One turn moves every row onto another: examples first, then more rows asked
J41: -2 -20 -4 -5 -1 -13 -5 9 23 -10 -10 8 -10 -1 1 6 16 -1 4 -6 13 1 2 -13 6
 5 -2 0 4 4 0 43 -45 5 -4 2 -4 -1 20
J498: -2 16 10 -11 2 32 -6 3 -1 9 8 8 3 18 16 2 6 6 -1 7 -12 -6 -3 3 0 -7 -19
 -28 11 -14 0 -31 12 -6 -9 -4 -16 3 12
J15: -27 -15 4 5 -34 17 4 -2 5 -19 -27 -9 3 -12 -6 11 -24 11 -10 4 -3 12 0
 -19 9 -5 -1 12 3 -17 11 18 14 -2 -5 7 8 9 14
J807: 6 15 4 -21 0 20 -11 -6 -3 4 -15 -1 2 8 3 -3 -1 5 8 -2 -7 -13 21 17 7 -8
 -3 3 7 -18 5 -11 36 -11 -17 -13 -11 6 7
J654: 13 -23 -8 7 -2 -11 0 -10 -25 0 4 12 -10 -12 -8 21 16 -2 -15 -17 15 9 -18
 -13 -2 4 -10 17 14 14 -22 6 15 -8 22 -1 23 -8 2
J262: -4 42 1 3 -13 3 17 -8 4 -17 0 -22 -3 18 -2 -2 16 5 0 -10 2 -10 11 12 -23
 -11 -11 -4 7 12 -9 3 6 0 5 15 6 -1 -27
J372: -46 -15 -4 15 -23 14 13 11 0 -12 -11 -2 -12 -3 16 1 -6 3 -1 14 7 6 -24
 -26 -1 -16 1 -3 5 -1 11 -2 15 12 5 -7 -5 8 -9
J39: 15 -32 6 -2 6 -11 -4 -16 -16 0 15 1 1 -8 -12 7 8 3 -16 -26 -8 1 -2 11 3
 20 -4 35 -1 19 -8 9 7 -11 -3 -3 9 -3 -2
J519: -9 6 -1 -7 8 -1 -20 10 14 -10 4 -9 12 -8 -8 11 -6 -7 10 18 1 7 11 22 -1
 15 -10 -2 -24 -4 -2 -23 21 -7 -6 25 -2 1 14
J503: 34 -10 -10 2 -3 -11 -2 17 -33 10 -2 22 -7 -16 -9 16 1 -12 -3 -25 -6 -4
 -10 -15 4 -6 -3 5 0 -1 2 12 -9 -3 30 -6 9 -9 9
J386: -14 11 -10 -5 6 0 -1 9 2 3 14 -23 -20 0 -5 0 -6 -3 19 29 -5 5 -7 11 -10
 6 8 -11 -17 -3 -5 -25 32 -7 4 0 -8 5 -4
J848: 1 45 -5 -1 9 7 -10 -8 -13 -12 2 -17 5 -10 -4 0 -6 -5 -6 -9 7 -4 22 19
 -13 2 -10 -14 20 -5 -1 10 -8 2 4 15 18 -7 -25
J117: -35 -2 -6 16 2 18 0 10 -3 9 7 8 3 0 22 6 -12 -3 -3 5 1 6 2 -33 2 -1 -4
 -16 8 -23 34 -1 -4 -9 24 -7 -6 19 -4
J376: 3 30 11 14 -11 5 1 2 -6 -4 -5 -14 6 -9 -12 2 6 -12 4 -9 17 -22 20 6 -35
 -16 -2 1 -11 21 11 -9 7 4 -9 7 -4 -28 -15
J504: -32 -21 22 4 -18 19 -2 6 15 -15 5 -1 15 -14 11 -1 -22 -2 -1 9 -3 8 -13
 -9 7 6 1 10 0 -1 18 1 7 5 -27 6 -18 -9 -2
J716: -24 6 0 6 -9 13 -7 7 10 11 -19 18 11 -13 -3 11 -14 -7 -2 -4 15 20 20 -31
 1 8 5 15 -9 -24 29 12 13 5 19 2 -7 19 16
J589: 27 -3 -3 -8 1 -6 11 13 -16 16 30 17 -17 0 5 -3 4 -9 -2 -16 -24 5 -27 -5
 4 7 4 -1 9 6 -7 11 -10 6 25 -5 -6 -1 -12
J157: -1 -25 -13 5 0 -12 2 9 3 6 -12 -6 -29 -7 -1 0 7 -2 9 4 8 -12 -1 -20 -1
 -6 15 -6 5 4 12 40 -39 -2 1 -23 1 -4 13
J962: 10 -19 13 5 5 -5 13 -6 -18 2 34 7 -14 1 -6 9 17 3 -10 -15 0 8 -30 -15
 -11 15 -3 13 1 23 -14 -9 -4 -11 7 -14 -6 -10 -3
J317: -5 -21 -11 -6 1 -5 -8 9 22 19 6 0 -23 -11 4 -6 9 -10 0 9 2 6 -6 -7 3 4
 12 -3 12 14 0 45 -35 23 -4 1 -4 -3 3
J250: 6 30 7 11 -16 21 3 -10 -7 11 7 -26 5 -5 -18 8 -10 -2 -15 -4 -10 -7 15 4
 -26 -8 -10 -16 4 11 -3 0 -7 -1 0 25 18 -18 -7
J779: 3 18 -5 -8 -7 27 -16 2 -8 28 -24 14 -3 -3 1 10 7 -5 -1 9 7 -3 7 -1 -8
 -19 -12 -11 4 -9 -5 -23 38 8 3 0 -4 1 22
J352: -11 -25 -10 8 3 1 -2 -7 23 14 1 8 -11 1 8 11 28 -7 -13 6 27 6 1 -20 -4 2
 -7 -3 22 16 -5 35 -28 4 2 -2 8 -1 12
J800: -11 35 3 9 12 11 -6 0 -23 12 2 -21 1 -10 -13 -2 -2 -2 -10 -13 -3 -7 20
 14 -29 0 -6 -11 -17 14 15 -12 -21 11 1 5 -4 -4 -10
J566: -23 5 6 -3 4 12 -5 3 19 1 14 10 8 -5 15 -9 -20 -10 11 5 4 11 12 -15 11
 14 12 13 14 -23 32 14 13 -5 0 -7 -18 11 -20
J191: 0 61 7 -3 3 2 9 0 -12 -8 -6 -11 -10 -5 -19 2 7 -1 8 -9 25 4 10 -4 -30 -1
 3 -3 -3 2 -2 0 -3 6 9 -1 -7 -6 -11
J906: -4 -24 5 4 6 -1 10 -8 21 1 9 -2 -14 11 3 4 18 0 0 1 21 -6 3 -23 -6 8 2 4
 14 11 8 31 -37 -17 -12 -23 -8 -6 12
J346: -5 -34 -11 2 4 0 0 -14 18 26 -4 -8 -18 -3 -6 -1 14 -3 -11 1 14 -3 16 -11
 -5 3 11 19 11 17 7 43 -18 0 -7 -15 5 0 10
J169: 30 -8 2 -15 3 -19 -2 16 -8 -2 6 25 5 -4 -1 2 12 -8 1 -34 -12 -1 -4 8 11
 12 -1 26 -7 6 0 18 -4 5 14 4 -10 2 -2
J199: -2 10 -13 3 1 1 -6 6 -6 -19 -6 -20 -6 -3 -11 20 -13 3 14 23 3 1 1 -1 -4
 0 -9 -18 -11 -21 -6 -21 21 -28 12 4 15 5 19

J519 moves to -> J498
J250 moves to -> J848
Now these:
J352 moves to -> J41
J372 moves to -> J716
J962 moves to -> J503

One turn moves every row onto another: examples first, then more rows asked
J212: 0 13 -10 11 1 11 -45 -21 23 -18 7 22
J277: -18 34 11 7 2 -8 -13 -2 24 -24 -5 5
J37: -1 -5 -6 5 10 25 6 -3 44 -2 1 23
J806: 6 5 -12 10 -2 -9 0 -22 41 7 4 5
J959: 0 8 -11 23 14 11 23 -5 1 -6 10 8
J561: -2 2 16 -15 -1 -3 -13 -8 37 -19 -9 6
J377: 6 8 -7 5 -10 -1 -36 -15 4 10 -6 31
J708: -28 -2 -6 -6 7 -8 -12 -33 15 -9 3 1
J494: -9 -9 -27 -6 -5 2 -3 5 3 -26 -7 28
J835: 25 -2 -6 23 -9 21 -5 14 8 -15 0 11
J344: -3 13 -18 0 13 -5 11 7 5 11 16 10
J540: -6 -5 -18 12 -15 2 -26 -31 8 -16 5 -12
J40: 3 17 31 4 6 10 -23 -7 23 -10 -6 16
J462: -7 8 5 20 -13 2 -33 13 23 -15 -14 20
J544: -21 9 -20 -7 -16 17 -22 1 8 13 15 13
J902: -33 -15 -3 15 -3 6 -15 -3 -3 -25 11 20
J867: -22 7 -2 -5 7 -21 -8 -7 34 -1 10 8
J956: 4 16 -21 2 -25 27 -14 -13 15 -6 -7 -9
J254: -12 18 -16 -4 -12 9 4 -26 -3 7 20 18
J379: -7 -9 -9 10 -20 0 -4 -1 -16 18 2 8
J201: -1 12 28 7 -19 -3 -15 -6 -9 -12 5 -2
J555: -9 10 1 -2 -8 22 23 5 14 4 10 21
J687: -25 2 -16 14 -15 26 -6 -7 8 -21 -5 -14
J592: -3 17 8 6 0 -17 5 -7 -4 -24 -2 -5
J718: -13 8 -31 3 11 21 -12 3 28 4 2 24
J114: -13 19 6 18 -12 18 -36 -1 -10 -13 2 15
J536: -1 -27 -16 13 -11 22 -15 -5 3 -13 -6 16
J292: 3 3 -14 16 -8 -5 -31 -8 -1 14 16 27
J669: -7 16 3 11 9 15 1 -18 28 20 -18 7
J428: 22 16 12 15 2 20 9 -3 -1 -7 -6 21
J662: 6 7 4 -3 2 -16 -2 10 6 -26 21 20
J224: -1 16 -4 6 11 8 7 -31 16 -3 -8 -13
J248: 2 -17 4 4 6 1 1 17 22 -26 8 14
J459: -22 -8 -8 3 -20 26 -8 -6 10 -32 8 1
J110: -6 7 8 30 -19 12 -11 -32 22 -4 2 -7
J159: 10 -5 6 10 7 -7 3 -8 -2 -27 -9 31

J708 moves to -> J201
J224 moves to -> J40
J377 moves to -> J459
Now these:
J254 moves to -> J110
J561 moves to -> J662
J536 moves to -> J544
J379 moves to -> J956
J277 moves to -> J159
J428 moves to -> J37

One turn moves every row onto another: examples first, then more rows asked
J740: 12 -11 -7 -1 9 3 -1 45 -23 23 -21 -11 -8 -5 -29 -1 -37 -16 -30 15 18 18
 13 16 -29 -24 1 10 -5 4 -1 -16 -2 4 -6 -20 -8 19 -42 -4 27 -16 -4 -24
 34 -8 9 -12
J981: -10 20 -9 -10 -13 16 15 -3 -11 -2 -37 4 -15 -2 -7 -11 2 -25 -21 15 -3 13
 11 -15 -15 -17 20 15 -6 0 3 -6 -21 -6 -14 -16 2 5 -7 15 0 27 16 -3 0
 -11 38 -21
J171: 3 -18 -26 -1 13 3 34 -39 27 -3 -11 4 -7 -25 -9 39 -23 -7 -14 -12 7 4 20
 -4 -15 -2 -15 -13 12 -4 -7 -10 -11 12 4 -6 -8 11 -2 10 12 -3 -2 -26 25
 28 22 -10
J71: 2 -10 -18 17 17 -17 9 -2 20 23 -14 17 -5 11 2 52 -26 -7 -14 -25 -10 -5 7
 -7 -8 1 -12 -9 7 14 -13 -10 -4 -13 -21 -15 5 25 -11 -3 23 -13 -4 -47 37
 8 23 -5
J575: 6 29 -14 -6 1 5 7 29 -10 15 -34 -9 -22 12 -17 -20 -28 -26 -21 4 -16 3 15
 -20 -19 -16 13 1 0 14 7 -6 -5 -14 -14 -24 9 15 -2 -10 -10 13 30 -17 28
 -7 33 -15
J817: 11 3 -38 2 12 -7 15 -23 23 0 -14 14 -2 -27 1 44 -29 -15 -22 11 -3 -1 28
 -10 -11 -14 -1 -3 13 -9 -36 -20 -17 1 -4 -33 -9 21 0 17 23 -2 0 -13 13
 30 32 -22
J565: 0 -5 1 18 2 15 5 4 -21 6 -25 -4 -15 -16 -15 -2 -21 0 -32 31 14 48 19 26
 -17 -24 -1 14 -12 -4 -16 -2 -5 6 -4 -5 -7 2 -30 3 24 -7 -6 -20 11 -8 10
 -15
J288: -7 -3 -36 12 21 -16 17 -16 42 -8 -11 22 -13 -20 -8 34 -33 -8 -28 2 -14
 13 29 -12 3 -12 9 1 12 4 -17 -7 -24 12 -4 -6 2 25 0 10 20 -14 11 -17 12
 25 5 -4
J748: -5 1 -20 28 2 -28 18 -10 22 13 -3 9 -8 12 10 22 -41 3 -18 -21 -3 -4 9 -7
 -11 3 -15 -9 31 2 -24 -16 -10 -3 -23 -40 -8 12 -13 -1 11 -10 6 -23 37
 14 25 -12
J671: -3 32 -11 -3 3 5 9 29 -5 10 -34 -8 -28 22 -11 -19 -27 -22 -10 9 -10 0 6
 -14 -15 -21 9 -3 4 14 4 -22 5 -6 -9 -22 12 23 -7 -3 -10 12 29 -15 15 -8
 25 -11
J603: -19 19 -12 -14 2 23 9 -6 -16 -3 -31 8 -18 0 -7 -10 7 -25 -26 16 4 11 -4
 -11 -18 -13 15 6 0 -4 -2 -10 -16 -10 -10 -12 5 5 -14 8 -5 26 17 -9 2
 -11 27 -19
J414: -15 -2 -27 25 12 -31 19 8 16 21 -20 11 -5 3 -11 38 -28 -10 -16 -21 -7 -6
 0 -14 -16 26 4 5 13 6 -19 -10 -24 -1 -7 -36 -15 23 -6 -2 28 -19 -6 -29
 19 18 27 -11
J484: 12 -8 7 11 -3 -1 9 -4 -19 9 -25 -9 -12 -16 -12 -5 -20 -6 -29 34 13 43 25
 24 -15 -29 -2 7 -14 -1 -5 -2 -9 8 -8 -12 -5 -4 -28 11 18 -3 -8 -24 4 -6
 12 -20
J8: 17 17 -15 10 13 -10 13 43 -5 16 -20 -1 -18 2 -16 -13 -9 0 -33 -4 8 10 41
 -5 -26 16 -1 11 0 -3 39 -6 15 -15 -12 -6 -17 6 -24 -9 24 2 21 -16 24 32
 24 -14
J464: 3 27 -10 -6 5 7 3 26 -16 9 -35 -10 -27 13 -15 -14 -25 -29 -23 6 -16 5 5
 -8 -15 -9 13 -5 5 10 1 -24 3 -15 -18 -18 10 22 -10 -8 -14 11 34 -14 26
 -9 24 -13
J554: 22 1 -5 -3 9 -5 2 38 -17 24 -21 -16 -5 -4 -27 -9 -38 -18 -27 14 17 13 18
 16 -27 -26 -1 6 -20 3 1 -14 -3 3 -8 -24 -11 6 -41 -4 18 -15 -9 -34 30
 -4 14 -22
J793: 2 0 10 19 5 11 10 7 -16 7 -26 0 -11 -13 -11 -8 -21 -3 -29 24 16 41 20 27
 -19 -34 -11 3 -7 2 -9 -8 -2 14 4 -7 -11 1 -32 12 26 -8 -9 -20 1 -3 13
 -19
J695: -6 -16 -29 8 16 5 28 -32 35 -11 -19 9 -4 -21 -21 44 -25 -9 -14 -16 5 14
 21 -4 -14 1 -6 -4 12 0 -9 -26 -4 15 -2 -5 -12 10 -2 5 10 -10 3 -23 21
 20 19 -13
J549: 5 17 -19 7 15 -4 19 49 1 13 -27 1 -17 4 -8 -10 -13 8 -18 -5 9 6 30 4 -26
 14 -3 9 4 -3 40 -8 19 -14 -7 -11 -19 12 -26 -6 25 1 24 -8 8 31 23 -6
J132: -18 27 -8 -9 -1 21 9 3 -10 -2 -39 7 -21 -2 -4 -10 3 -26 -16 12 2 5 0 -9
 -19 -20 12 4 1 7 -2 -11 -14 -3 -1 -15 6 10 -10 15 -1 23 13 -9 -10 -8 36
 -25
J179: 3 14 -7 6 15 7 6 25 4 0 -31 24 -16 -17 8 -2 1 6 -29 11 11 16 41 17 -17
 -1 -4 6 5 5 27 12 2 -27 -10 7 -9 18 -19 12 26 8 20 -9 -15 29 30 -13
J826: 17 0 -15 13 8 -14 21 -5 21 18 -12 5 -8 11 4 48 -31 -9 -7 -23 -7 -11 13 2
 -7 7 -15 -11 -3 6 -19 -16 -4 -14 -22 -15 -4 27 -9 3 26 -11 -2 -42 44 17
 26 -6
J992: 2 8 -14 3 16 5 3 15 -2 -1 -28 21 -15 -18 -2 0 -5 7 -38 18 20 16 40 20
 -16 10 0 11 0 0 21 14 -2 -35 -21 0 -10 18 -20 8 23 14 22 -1 -8 24 25
 -16
J930: 6 15 -24 6 21 -9 11 42 -11 14 -23 -1 -22 -4 -8 -8 -15 6 -29 -7 6 7 30 4
 -21 20 0 12 2 -2 38 -3 17 -12 -16 -14 -15 7 -31 -11 26 6 26 0 20 27 17
 -9
J508: -8 -5 -25 16 7 -30 27 10 14 19 -17 9 -10 6 -16 43 -21 -11 -16 -12 -5 -7
 10 -21 -17 24 -5 -4 14 6 -8 -9 -24 0 0 -36 -13 32 8 4 28 -18 -1 -34 30
 14 19 -15
J101: 8 1 -3 2 5 -3 8 17 -1 -1 -25 18 -10 -18 0 -4 5 1 -36 17 12 20 44 13 -14
 8 2 16 -5 1 31 10 -3 -32 -13 6 -9 14 -21 10 19 12 10 -10 -4 29 34 -12
J853: 12 -4 -3 2 13 0 1 45 -16 26 -22 -10 -4 3 -24 -3 -38 -12 -19 18 14 18 14
 19 -27 -31 -6 1 -13 6 -1 -21 6 3 3 -24 -7 18 -40 3 29 -14 -9 -29 20 -1
 15 -9
J311: 3 2 -26 20 7 -30 29 -6 18 13 -8 7 -5 4 17 18 -40 -4 -17 -13 -9 -7 9 -14
 -4 -1 -20 1 21 2 -22 -8 -14 1 -10 -47 -7 15 -10 -8 11 -12 -4 -18 42 19
 26 -5
J501: -7 5 -30 11 15 -14 27 -13 37 -16 -14 22 -17 -23 -4 38 -23 -7 -25 -3 -19
 12 30 -8 6 -5 0 5 -3 -1 -15 -6 -27 7 7 -6 0 26 6 10 16 -15 1 -23 23 22
 12 -10
J505: -2 -2 -42 -3 17 -4 1 -22 29 0 -5 13 -3 -32 0 45 -30 -11 -15 0 -7 2 21 -5
 -12 -14 6 -7 12 -6 -26 -23 -11 -4 -3 -29 -3 12 -12 16 16 1 -1 -15 15 35
 34 -15

J992 moves to -> J464
J508 moves to -> J817
J575 moves to -> J484
Now these:
J288 moves to -> J748
J671 moves to -> J793

One turn moves every row onto another: examples first, then more rows asked
J247: 0 -5 -5 5 1 -12 -11 -3 3 23 11 -15 -22 -23 8 1 20 -21 -11 7 -14 -26 2
 -21 7 3 -9 5 -4
J202: 29 -32 -13 26 14 9 20 12 6 5 9 17 14 22 12 -7 6 -6 12 -6 7 -9 1 -9 -3 5
 20 13 -5
J528: -1 10 -3 -3 -19 3 -9 -1 9 -11 -7 7 20 5 -3 10 -25 22 0 -10 -6 -1 -19 11
 5 5 -16 -10 -4
J889: 10 -23 -25 22 -6 -21 19 12 26 -8 9 5 -3 7 3 10 -1 3 -1 14 -9 13 -8 23 16
 13 -13 14 -2
J604: 0 -6 2 23 6 -17 -3 -15 -3 -21 -2 5 10 10 19 -25 20 6 -5 -1 5 -7 -23 -20
 -10 -12 20 4 14
J764: 1 -30 -10 40 6 8 15 -1 10 7 15 -5 -15 -3 -5 21 -1 -2 18 16 2 7 4 0 20 20
 -6 20 0
J874: 6 -31 -37 29 10 4 26 4 -9 2 -17 10 7 5 -1 -10 4 -1 -18 -13 -8 -8 -10 -4
 13 0 10 9 -7
J323: -11 -19 -1 32 1 -2 -19 1 5 -3 14 7 -4 7 -21 21 11 -41 -9 17 -10 -10 11 1
 15 -6 1 2 -5
J926: 29 -15 -20 17 2 -12 14 2 16 5 4 -11 -29 1 11 3 6 2 0 3 0 11 -13 -18 17
 12 -8 23 -7
J455: 11 21 -7 3 3 9 7 -10 4 29 8 16 -15 8 24 11 5 11 13 -7 5 -6 14 -3 -25 -1
 13 25 -6
J342: -4 -17 1 19 15 -23 -13 -3 14 -20 6 -3 -31 1 -1 13 1 -9 8 22 21 -7 0 -6
 -2 -8 28 8 -12
J153: 16 17 -22 3 9 18 -1 11 -24 2 -12 0 -14 -7 0 11 8 9 -6 -6 18 10 1 -9 -8
 -19 -16 20 -1
J49: -4 22 -9 8 -19 30 -13 -9 -33 -1 12 10 -2 -1 -4 3 3 -10 0 13 -11 -8 23 -7
 0 -5 -4 -4 -8
J175: -15 -4 -10 36 21 3 4 19 0 2 -5 4 -4 0 -20 -21 32 -17 -1 -9 -3 3 8 16 9
 -20 15 5 10
J391: -10 -5 3 1 6 0 9 -22 -18 15 17 -11 0 10 -19 18 -26 12 6 6 -15 -15 3 14
 -6 0 -3 -8 -6
J62: 2 13 -8 27 9 16 -3 -15 3 6 24 9 6 17 -16 2 -10 13 14 8 12 2 33 -2 -12 9
 0 -1 18
J368: -10 7 -20 8 -7 -2 0 4 -9 -2 -13 29 -9 22 -7 15 -10 4 -15 -8 -2 24 -5 9 3
 -23 5 3 -28
J189: -20 29 -5 -10 1 20 -1 -4 -9 13 -13 -7 -8 8 -27 -3 0 7 2 7 -10 11 9 15 17
 -9 17 12 -9
J645: -2 -39 -11 7 1 -4 31 8 -8 14 7 9 16 9 2 -13 -1 7 7 -5 -3 -14 -13 -8 4 25
 -7 1 -3
J446: -9 31 10 -25 -6 10 1 6 -4 19 5 -9 -6 8 -14 -9 -1 16 20 7 -7 4 6 13 7 0
 13 11 -11
J384: -20 -10 -12 5 7 -32 -1 -11 12 -15 -13 -4 -31 -13 4 9 9 -2 -9 20 11 -18
 -9 4 -3 3 11 19 0
J781: -14 -26 20 26 13 4 -4 -7 -18 -9 4 1 14 -5 19 -7 13 3 13 7 11 -6 -22 -19
 -8 -14 12 2 9
J927: 1 23 -11 0 -25 23 -15 -1 -10 -7 13 23 14 5 6 -1 -3 -9 -4 18 -16 -4 21 12
 -5 -7 -3 -7 -5
J57: -26 -21 0 20 11 -12 6 -3 -14 -18 -1 15 20 7 8 -15 23 1 -8 16 8 2 -15 2
 -14 -13 2 6 23
J719: 13 27 -7 -16 -26 20 -13 -6 -21 -2 8 8 0 5 8 -4 3 -8 -8 11 -15 -10 8 -9
 -7 -3 -11 -3 -7
J811: 6 -1 18 8 8 -3 -4 10 39 9 5 6 11 22 1 -30 17 -13 11 -10 -5 -6 -7 2 -3 2
 16 -2 11
J791: -3 35 1 -7 -4 16 -5 5 6 5 0 4 -3 21 -15 0 3 6 16 4 -5 9 12 21 7 -10 28
 20 -11
J537: -17 -10 19 1 3 5 7 13 -9 11 -11 -14 -5 -5 -14 -14 24 -10 10 -19 -7 -16
 -29 -4 11 6 -7 4 4
J583: -29 -22 8 1 -1 -25 -5 3 22 -7 3 14 -20 -5 8 11 1 -2 11 28 21 -3 -5 -1 -6
 12 7 9 -8
J897: -1 2 -4 8 -25 -30 -12 22 23 0 19 27 -3 3 15 5 24 -22 -3 1 -7 -7 -1 2 1 5
 -4 6 -11

J175 moves to -> J247
J926 moves to -> J202
J927 moves to -> J189
Now these:
J62 moves to -> J391
J342 moves to -> J781

